In the rows, zero is written as 128.
X: rows in 4 groups, each row roughly a mix of its group's directions
X (138 x 10)
[[132 104 108  95 104 139 152  96 165 140]
 [123 122 136 141 135 164 101 172 119  89]
 [133 112 134  73  81 122 139 139 122 138]
 [128 181 129 143 134 140 121 115  78 123]
 [153 110 111  76 119 151 161 132 116 115]
 [168 113 112  95  99 147 157 104 134 138]
 [115 148 144 163 151 130 103 164  92 113]
 [110 175 150 148 143 132 116 138  83 124]
 [151 155 123 106  88 174 145 117 129 138]
 [171  92 112 143 141 106 145 110 160 123]
 [167 157 145 104  99 105 112 101 110 128]
 [107 181 145 119 144 134  91 137 110 144]
 [164 139 147 149 125  93  96 113 162 128]
 [100 151 117 178 160 147 124 114 130 108]
 [160 119  98 136 120 158 146 122 178 134]
 [144 124 123  98  88 166 164 110 123 125]
 [147 132 151 171 156 136 101 162 142 113]
 [142 166 157 143 106 102  91 108 113 138]
 [139 158 125 180 140 112 109 103 158 133]
 [155 119 145  82  88  98 117 125 128 141]
 [151 101 136 136 130 101 104 132 185 129]
 [102 109 139 133 145  78  91 133 152 132]
 [ 99 125 144  96  85  95 114 133 154 122]
 [118  91  99 105 122 129 169 114 158 145]
 [109 131 104 109 117 138 139  99 180 155]
 [122 141 146 157 149 130 116 161  77 111]
 [120 140 134 140 129  73 102  98 154 145]
 [ 98 159 150 133 118 136  99 163  91 124]
 [124 112  96 134 170 166 143 156 137 108]
 [ 74 161 126 143 144 155 143 111 128 115]
 [144  96 136 124  89 110 158 149  90 123]
 [ 70 151 133 125 134 160 135 137 102 118]
 [173 151 124 126 119 158 125 119 118 175]
 [138 127 117 158 139 101 106 108 183 134]
 [124 167 129 119  93 124 120  91 163 149]
 [151 155 139 170 165 146 142 143 113 106]
 [139 163 148 160 143  93  88 116 127 124]
 [135 113 124 117 104 116 178  84 145 117]
 [154  91 114 157 177 128 139 135 128 111]
 [151 122 105 119 110 172 175 117 141 133]
 [128  98 128  86  86 114 149 110 143 145]
 [124 168 130 170 138 138 110 102 131  91]
 [ 95 119 103 177 140 136 147 132 162 121]
 [103 130 140 176 151  99  99 132 153 135]
 [105 127 136 164 150  79 112 114 149 114]
 [150 108 111 105  97 168 166 115 139 126]
 [135  93 135  92 106 100 142 146 163 112]
 [122 121 126 164 162  90 102 136 161 117]
 [152 106 132  91 123 137 145 169  98 151]
 [113  88 110 150 174 104 124 144 132 145]
 [156  97 104 134 126 140 115 136 184 119]
 [127 151 167 183 122 110 143 116 126 139]
 [109  77 123  87 119 137 152 151 133 129]
 [145 174 146 165 122 104  97 135 119 139]
 [ 94 129 117 168 177 139 131 139 108 120]
 [143 154 127  97  91 160 154 109 112 148]
 [120 101 119 151 164  86 101 136 153 135]
 [124 171 143 145  91  96 103 139 131 149]
 [130 150 149 163 151 117 105 157  90 112]
 [ 98 110 102  92 127 151 169 130 104 128]
 [144 118 102 109 104 169 164  98 121 136]
 [101  87 102 115 161 133 157 146 145 118]
 [127 109 117 164 159  96 113 131 171 116]
 [ 93 116 146 125 142  76 117 116  96 137]
 [ 77 123 103 140 161 142 157 140 135 141]
 [136  79 101 115 130 149 156 110 160 123]
 [182 130 131 127 152 118  97 140 152 103]
 [123 153 155 145 144  87  82 143 125 132]
 [166 130 134 156 143  98  93 161 120 143]
 [108 111 144 152 140  85 104 124 146  89]
 [105 146 152 153 150  91  88 148 133 122]
 [140  90 102 119 137 148 164 135 169 122]
 [182 147 133 111 103 129 115 110 133 163]
 [111 144 117 172 168 160 133 133 106 113]
 [ 97 129 137  79 145 163 116 138 101 119]
 [187 138 127 106 121 134 162 111 127 111]
 [128 161 154 108 147 125  77 146 105 126]
 [ 98 144 104 122 124 149 138 102 173 157]
 [131 164 171 157 106 116 122 118  96 139]
 [149 146 144  91  74 119 111 118 128 140]
 [112 138 128 175 182 121 114 141 124 121]
 [143 131 119 171 168 133 134 120 153  91]
 [128 127 125 151 153  97  77 142 159 137]
 [ 96  86 102 106 144 146 160 148 136 125]
 [133 163 146 128  83 116 119  93 105 149]
 [106 133 142 141 135  66 114  98 135 132]
 [122 149 158 123  83 103 125 100 104 150]
 [128 116 115 160 152  91 112 118 175 133]
 [150 158 142 146 157 135  72 132 133 122]
 [155 151 160 121 132 123  78 139 102 111]
 [124 153 153 151 149  89  83 141 124 128]
 [ 99  96 130 124 131  81 111 123 164 140]
 [120 163 158 127 124 102  75 138 118 119]
 [ 90 124 116 123 102 104 139 168 130 165]
 [124 109  94 138 143 170 173 116 139 121]
 [143 158 129 144 126  89  90  94 146 134]
 [ 97 134 150 112 134 114 117 137  68 139]
 [109 148 114 166 158 169 138 132 104 115]
 [117  78 137 107 133 147 151 171 133 121]
 [123 140 133  87  73 134 138 102 133 144]
 [148 149 135  98  70 145 128 108 125 115]
 [137 101 101 115 112 158 170  98 148 124]
 [134 146 121 150  75 135 129 139 124 173]
 [ 88 132 121 133 166 147 129 166  99 140]
 [113  98 122 166 169 103 134 138 145 103]
 [118 111 102 163 177 129 147 117 155 131]
 [107 146 147 107 116 143 145 129  67 132]
 [127  80 106 101 121 136 159 110 160 119]
 [ 82 114 115 150 154 115 135 105 118  89]
 [133 115  79 135 148 136 134 112 179 126]
 [160 157 133 160 113  89 113 114 152 145]
 [113 124 125 164 160  80 111 119 155 132]
 [129 103 122 106 137 150 154 172 103 159]
 [127 147 122 102 114 156 139 124  91 177]
 [ 76 146 131 151 143 149 118 154  99 138]
 [133 112  99 145 147 166 170 116 144 104]
 [ 96 157 126 144 171 155  96 140 133 127]
 [188 110 137 110 115  92 122 118 131 133]
 [124 132 130 173 170 114 117 125 146  90]
 [151 129 121  83  97 161 148 124 110 151]
 [152 122 110 102 100 147 171 100 139 149]
 [121 106 105 159 167 143 142 145 168 119]
 [ 82 119 128 152 154 118 133 153 148  91]
 [107 147 164 120 113  89  95 118 108 107]
 [154 120 123 144 140 109  88 128 181 125]
 [123 159 150  95  91 142 113 122  90 138]
 [139  98 122  79  90 138 155 131 128 145]
 [149 113 102 109 109 169 168 104 122 130]
 [126 150 148 157 162  98  87 142 112 138]
 [ 83 134 154 116 112 105 101 165 121 138]
 [105 143 125 179 169 136 120 125 123 100]
 [113  86 118 160 140 137 149 145 131  85]
 [168 152 160 131 111 115  89 125 107 110]
 [163 111 118  85  93 140 151 109 120 141]
 [108 157 112 177 156 160 127 111 129 126]
 [156 137 124 146 137  84 106 120 172 142]
 [159 119 100 137 121 159 157 121 174 126]
 [119 111 121 168 174 120 118 158 143 106]]

one row of each group, then the others: which group is each in?
[142 135 127  93 103 175 148 138  97 135]  G
[ 95 145 140 146 154 150 112 159  90 111]  E
[149 150 141  92  71 134 118 120 123 137]  P
[124 117 120 146 185 136 154 154 128 101]  J

[146 138 117 112 105 181 169 127 118 128]  G
[149 106 105 139 122 155 169 118 166 109]  G
[135 125 127  86  91 120 139  92 119 162]  G
[160 133 108 154 167 158 140 114 101 146]  P
[160 157 145  91 104 116 106 112 118 158]  E
[126 176 140 146 124 103  94 102 102 134]  J
[110 137 146 117 157 161 108 145  86 102]  E
[140  87 125  82 105 122 150 139 131 156]  P
[137 135 124 102 133 171 141 154  82 111]  J
[ 94 126  79 124 166 135 155 115 126 121]  J
[ 97 153 135 140 125 142 103 130  95 175]  P
[106 129 113 173 165 149 142 130 150 101]  P
